128 stands for zero in the data rows.
Here are some points:
[138 133 141 139 170 134 159 151 145 157 128 123 144 151 156 136 144 136
 112 108 118 132 131 109 107 107 127 106 118 124 103 131 139 134 140 144
 131  72]
[128 143 122 151 148 137 132 129 131 104 100 132 139 148 121  96 109 144
 130 134 173 147 176 171 135 117 146  93  83 128  95 102 134 103 136  84
   0  98]
[148 148  98 107 125 202 143 139 118 229 156 119 105 106  86 136 149 110
 155 113 106 100 104 111 124 129  78 105 134  91 121 134 118 145 117 151
 121 113]
[129 158 125 129 138 106 132 126 120 122 127 122 122 115 127 130 119 120
 111 119 136 139 154 159 160 145 132 119 104 121  90 114 118 136 129 123
 120  60]
[150 118 111  96 120 148 114 104  96 110 152  86  75  75  75 131 154 107
 184 162 137 116 119 143 161 142 102 113 134  67  93 114  98 124 100 143
 142 132]
[  0   0 112 198 177  30 175 179 194  95  44 179 208 255 202  67  45 218
  50 120 158 199 173 153 106  61 239  39  36 207 113 145 195 118 255  71
 138 113]
[131 137 138 126 163 131 150 142 120 115 128  81  93  92 108 141 155 145
 168 217 168 140 145 122 121 132 132 152 168 155 150 164 142 106 122 121
  77 178]
[132 138 101  98  88 124 113 132 117 165 164 127 124 128 103 178 166 101
 151  92  98  92  84  84 103 106 105  95 161 121 103 125  81 116 107 144
 120 114]
[118 113 153 153 152 145 212 200 193 183 118 166 155 151 125 126 110 142
 108  91 122 133 114 114  88  92 128 100 106 152 147 156 165 119 143 103
 155 148]
[149 118 108 100 112 164 101 101  90 139 158  80  99 115 121 209 173 111
 166  98  83  71  55  90 134 141 103 179 224 128 111 129 103 118  90 128
 113 141]
[103 133 170 160 172 131 178 190 173 130 122 164 201 182 154  82  76 136
  88  93 125 137 126 125 100  89 134  21  95 146 155 155 175 204 181 144
 139 154]
[ 96  91 110 141 131  77 131 121 137  89 100 135 128 149 135  96 122 144
 125 185 194 173 187 169 151 133 163 124  91 137 107 120 132 129 154 148
 109 126]
[ 88 166 186 178 186 138 178 188 172 115  82 142 133 147 122  57  88 156
 104 156 189 186 162 170 132  68 149  99  76 156 167 157 187 145 169  95
 113 125]
[ 98  97 136 142 129  90 146 151 149 108  88 118 121 122 165 136 135 194
 142 123 125 130  98  40  84  89 159 192 182 214 154 125 130  63 107  81
 124 140]
[ 69  89  92 152 121  76 135 127 163 132 109 196 240 186 233 119  71 138
  35 110 122 141 129 132 127 105 161 116  88 171 134 158 163 129 152 103
 113  45]
[ 99  81  42 134 126 140 151 163 147 137 130 162 143 155 160 144 122 138
 101 109 111 130 133 111 142 107 138  75  99 112  94  99 125 137 127 103
 122 118]
[173 157 129 107 119 165 138 131 113 170 168 120  86  99  83 136 141  96
 140 100 120 118 125 131 137 146  89  97 117  93  81 109  94 115 113 194
 214 160]
[  0  75 183 255 255  84 255 255 255 116   0 232 255 255 255  37  36 255
   0 134 163 190 161 128   1   0 255 122  39 204 103  91 153  59 187   0
 101 142]
[116 112 136 132 129 130 159 148 141 121 108 108 111 130 117 139 113 149
 134 146 126 126 123 110 114 130 154 162 147 168 117 128 126  87 123 132
 115 148]
[ 82 105 159 168 162 117 189 154 177 116  71 149 148 140 164 105  98 182
 111 129 142 147 123  99  72  66 167 116  98 176 127 104 144  64 152   6
  76 104]
[144 149 159 137 162 157 145 143 138 140 134 136 153 138 124 121 107 129
 109  93  94 115 104 108  72  90 119  87  99 101 119 105 135  97 140 155
 128 165]
[211 158 120  82  70 119  58  42  48 140 170  82 102  87  78 138 147  69
 150 116 131 112 114 147 212 255  96 142 159  79  77 108  84 104  77 127
 124  93]
[110 130 174 169 164 124 165 163 158  90 103 161 147 141 141 121 117 155
 102 129 126 138 126 104  85 100 146  71 105 148 126 150 161 125 156  85
 101 113]
[255 214 109   0  71 255  67  39   2 202 255 111  89  81  73 206 197   0
 150  52   0   0  63  84 146 191   0 118 185   0  60 107  65 208  58 255
 180 245]
[238 210 131  80  92 146  86 105  98 220 189 112  89  79  52 158 157  90
 194 140 128 110 110 107 131 167  51 147 141  72  67  64  72  80  72 167
 171 144]
[117 103 107 125 104  98 126 129 121 120 127 123 128 115 106  99 124 124
 135 153 152 157 150 173 165 136 125 136 127 107 119 132 130 113 134 139
 127 131]
[208 176 120  77 112 254 119 127  84 154 177  62  52  32  68 172 233  84
 199 130 116  95  74  64 120 148  46 213 189  99 125 144  88 133  92 190
 152 156]
[162 178 143 118 135 197 158 149 124 183 151 118 106 114 114 157 147 115
 157 117 108 105  74 102 116 119 105 183 154 120 173 122 121 143 127 183
 162 193]
[116 122 139 140 140 113 129 144 136 109 109 115 123  95 117  66 100 142
 137 168 165 154 148 157 135 113 138 108 108 131 131 134 132 107 133 109
 101 147]
[133 104   0  69  40  91 103 106 115 255 193 175 143 148 137 211 175  88
 146  78  61  67  67  48  93 146  94 146 140  91  64   8  56  46  68 111
 131 123]
[179 138  62 109  85  90  42  73  93 125 142 122  97  91 112 140 144 103
 118 101  84  85 110 110 142 146 116 174 143 114  65  62  80 102  74 103
  77  75]
[144 144 135 122 125 116 111  96 112 104 125 107 124 119 114 139 123 119
 145 125 135 131 149 162 164 189 140 143 123 115 117 113 125 144 128 142
 129 102]
[150 122  99  99 131 224 134 118 122 255 184 139 126 129 116 169 159  84
 142  47  17  40  17  48  63 119  74 135 144  97 127 125 106 135 105 136
 157 129]
[108 121 139 157 145 114 180 145 148 109 100 156 190 176 162 116  98 144
 106 115 134 149 138 135 117 106 140 109  82 145 135 143 172 219 173 107
  66  18]
[122 108  43 104  67 133 107  80 106 136 140 111 122  95 109 153 135 102
 142 142 134 127 128 128 126 149 105 134 119 120 110  93  95  96 108 119
 133 108]
Here are 32 more points, each followed by its number:
[117 128  96 123 100 107 113 126 131 136 128 121 124 119 118 149 137 137
 146 145 127 117  98  82  85 115 104 149 132 143 146 134 104  77 110 116
 127 150] 0
[176 123  98  56  96 146  62  17  32 107 165   0  28  70 100 229 206  86
 228 124 103  61  89 128 138 233  95 255 210  80 117 112  58 112  68 146
 161 138] 1
[124 114  95 109  90 101 107 118 122 123 126 101 102 120 100 143 181 137
 159 161 117  99  84  76  38 110 107 146 142 127 135 100  81   5  94 115
 125 225] 2
[113  71 121 124 129 119 125 137 130 125 124 136 124 122 128 134 133 149
 141 135 121 126  99  77  64 104 131 183 213 201 255 183 144 125 125 124
  94 118] 3
[153 153 139 108 118 171 126 115 106 157 153 104 107 125 122 161 145 102
 143  93  94  91  85 100 140 133  93 121 129  90 114 103  94 132  93 146
 134 120] 4
[176 116  65  67  79 132 101  80  67 147 165  81  87 116  94 229 250  94
 178  94  59  13   0   0  54 135  84 188 229 120 165 117  72 103  79 127
 171 176] 5
[ 78  96 158 168 190 113 171 168 166 105 110 203 255 194 196  91  77 132
  39  76 101 138 139 130  87  76 145  14  53 138 138 166 182 180 185 167
 170 161] 6
[158 117   2  37  77 127  63  59  25 132 183  33  95 106  95 255 243  85
 213 118  64  47  87  90 151 216  97 243 227 103 120 118  81 110  60 178
 141 124] 7
[134 149 158 137 113  94 102 119 127 121 114 139 137 123 127 116 117 137
 114 179 140 150 150 186 146 143 137 130 126 134 136 132 139 124 126 121
  45  37] 8
[156 136 132  81  95 124  81  91  71 127 164  49  68  94  84 170 187 107
 191 137 108  91  91 109 133 170  95 179 229 124 160 129 102 130  81 127
 143 133] 9
[115 123 142 128 127 100 117 114 111  95 119 113 132 120 141 122 122 136
 101  97 117 135 138 139 143 127 130 124  96 117  95 113 119 128 122  96
  79  63] 10
[111 113 119 135 126 127 135 142 142 140 122 114 111 109 117 127 132 141
 131 130 137 135 122  82 112 110 127 140 137 156 132 137 130  99 112  42
  86  91] 11
[139 191 139 133 128 144 135 145 151 165 142 176 157 157 144 143 146 137
 137 120 129 120 110  98 106 125 124 170 168 162 174 191 143 136 134 139
 164 159] 12
[129 127 106 114 129 127 123 121 117 113 132 114 120 138 139 150 149 121
 129  76  74 101  99  92 113 147 129 161 154 130 102  79  98  96 100 129
 106 125] 13
[105 113 102 123 122 160 136 148 130 127 137 104 109 109 139 148 149 132
 151 137 126 124 110  99 116 119 110 116 126 117 131  64 106 120 113 117
 184 122] 14
[186 115 123  78 119 220 125  95  95 140 178  21  50  32  30 148 176  91
 231 134  96  84  99  90 128 153  79 141 152 112 132 147 111 151 104 204
 208 145] 15
[114 112 141 146 136  76 124 141 156 119 112 184 169 163 168 120  90 144
  58 123 130 158 171 179 165 113 184 147 102 151 136 116 140 128 137  97
  53  49] 16
[142 154 140 116 150 170 151 144 125 120 137  78  93  90  90 144 143 122
 201 201 143 132 136 127 150 153 121 174 164 139 178 237 150 198 140 173
 183 117] 17
[205 195 127  68  79 175  64  88  60 144 170  32  42  92  77 202 228  82
 206 119  79  54  69  86 134 157  56 154 192  83 144 131  63 115  65 160
 145 140] 18
[122 110 140 132 133 104 100 108 128 116 131 152 153 160 140 137 121 136
  99 129 134 136 148 144 146 110 131 136 116 135 161 216 152 202 140 127
  92  91] 19
[130 136 120 126 133 127 136 135 130 123 134 120 118  63 102 112 117 117
 132 122 159 129 123 136 120 133 123 121 122 111 105  95 102 108 106 100
 119 102] 20
[117 104 111 135 117 111 126 128 120  96 111 126 130 138 126 111 107 129
 114 130 136 145 145 152 138 132 145 125 123 126 112 100 132 115 127 130
  99 108] 21
[121 103 120 128 121 104 120 115 126  94 115  97  99  92 122 120 114 141
 129 132 142 140 145 140 143 142 142 132 132 118 106  37 101  42  80 112
 141 121] 22
[109  85 104 132 118 103 110 128 121  90 107 124 143 113 121 118 123 144
 134 171 156 155 172 168 195 135 136 129 124 119 135 121 141 136 164 135
 143 156] 23
[ 88 104 123 156 152 101 154 164 187 142 101 198 179 183 175 107  97 155
  89 142 115 145 132 135  70  46 137 110 101 153 137 171 147 104 163 107
  50  59] 24
[125 113 144 119 115  87  65  45 112 132 150 151 150 156 133 136 122  82
  98   0  18  71  78  88  93 120  73  79 126 101 132 207 157 242 137 178
 120 141] 25
[117 133 130 149 142  87 106 127 127  31  89 116 128 126 143 115 118 146
 133 187 164 158 163 155 165 134 167 173 143 171 151 117 143 113 145 136
 161 184] 26
[103 122 172 149 156  92 145 137 146 114  87 133 142 107 137  70  97 160
 121 205 150 166 160 159 145 116 151  83 108 147 146 139 146 115 156 114
 160 174] 27
[111 122 156 150 140 119 158 142 147 125 116 145 125 135 115  83 106 138
 106 130 154 152 153 144 137 125 158 100  94 122  99 120 132 121 137 106
 104 125] 28
[128 129 125 138 123 107 140 133 161 129 115 130 136 122 121  84 103 140
 108 159 152 144 146 127  80  90 128  85  85 121 122 111 140 122 132 111
 131 141] 29
[134 141 145 118 124 151 135 127 127 124 133 112 119 115  48 102 113  90
 116 119 136 133 144 157 150 143 115 118 121 120 110 135 133 157 125 150
 208 170] 30
[102  89 126 147 161 117 139 129 150 106 106 131 132 131 139 126 113 170
 126 138 143 139 123 133 109 107 149 112 116 157 130 116 132  93 140 121
  82 119] 31
Which three of these numbered points are nearest to each point below, looking only along the 3 directions in which the first points spread most? Their numbers follow each, nearest first.
[155 119 111  77  82 103  71  71  79 123 164 112  92  88  80 139 159  74
 162 130 110 106 120 138 162 193 100 136 139  70  66  76  80  93  81 147
 159 153] > 9 1 4
[116 137 194 178 171 122 180 202 185 149  86 136 142 136 125   0  71 161
 113 187 250 199 231 168 130  93 151 102  61 169 138 148 169 175 179 119
 117 155] > 27 26 28
[104 128 246 172 175 205 171 242 187 133 103 181 140 155 151 126 108 174
 128 157 138 144 122 111  16  76 153 129 129 195 179 189 158 128 160 102
 145 135] > 6 24 12
[120 131 131 159 143  85 147 142 170 137 112 169 186 137 154  96  66 156
  75 117 140 149 158 136 124  97 142 131  98 151 127 169 145 101 140  39
 118  72] > 16 24 31
[109  14  85 122 125 141 147 149 132 186 140 157 144 134 132 135 139 134
 125 117 116 124 122 125 125 148 131 112 125 125 118  94 125 129 114 141
  89 112] > 0 11 13
[193 196 132  84  95 144  55  87  61 132 168  94  36  98  63 150 139  67
 149 127 103  91 124 123 166 219  78 172 134  82 118 103  78 113  86 141
 143 118] > 9 1 18
[111 136 151 172 214 138 219 211 167 126  94 140 130 125 119  83  86 151
 107 138 169 182 204 173 137 114 149  66  81 150 148 132 167 174 180 132
  91 122] > 27 28 29
[113 135 188 173 167 100 134 136 153  77  93 172 167 185 172 104  80 148
  34 113 146 168 154 188 157 121 185 130 126 168 243 206 229 247 218 150
 145 133] > 27 28 29
[155 203 163 140 155 122 148 144 148 153 137 146 146 127 135 109 122 125
 113 123 126 124 127 128 112 120 125  85 122 121 105 121 125 135 125 114
 108 118] > 3 12 29
[130 213 240 173 135  69 144 163 181 196 105 231 225 203 182 106  85 181
 110 177 150 159 120 117  51  76 160 110 118 205 234 132 158  89 140   0
   0  53] > 24 6 16
[105  90 137 150 167 148 149 126 124   0  82  78 105 120 145 133 113 142
  74  52 111 119 125 125 126 123 149 117  85 108  67   0 112 111 137 124
 200 175] > 11 29 19
[161 117  89  58   0 133   0   0  35 108 172   0  34  66  54 194 229  78
 215 103  66  50  76  88 138 177  81 197 214  96 121  87  60 115  66 142
  87 142] > 7 1 18
[121  92  45  89  92 132 117 115 124 141 167 129 101 100 100 127 162  99
 154 123 125 118 121 122 138 155  99 137 118  63 102 111 101 103 107 202
 151 151] > 2 4 13
[101 143 166 198 177 107 187 160 174  95  60 158 155 153 159  81  45 160
  89 169 180 196 191 173 130  81 204  79  56 163 170 175 189 157 225 115
 129 121] > 27 24 28
[ 75  95 130 163 140 112 169 144 147  96  97 210 206 218 177 104  99 151
  87 109 136 160 159 150 115  82 156  86  76 136 186 212 209 255 193 126
 120 101] > 24 6 27
[171 139 124  90  94 128 102 106  99 141 170 121  81  46  91  83 135  72
 150 112 140 123 143 172 252 220 114 140 126  69  72  91  76 111  91 138
 141 108] > 9 22 20
[190 162 145 112 101 144 130 117 101 140 146 106 110 103 117 171 166 126
 156 135 125 106  81 106 123 130 103 129 153 126 142 152 105 146  88 153
 123 131] > 4 30 14
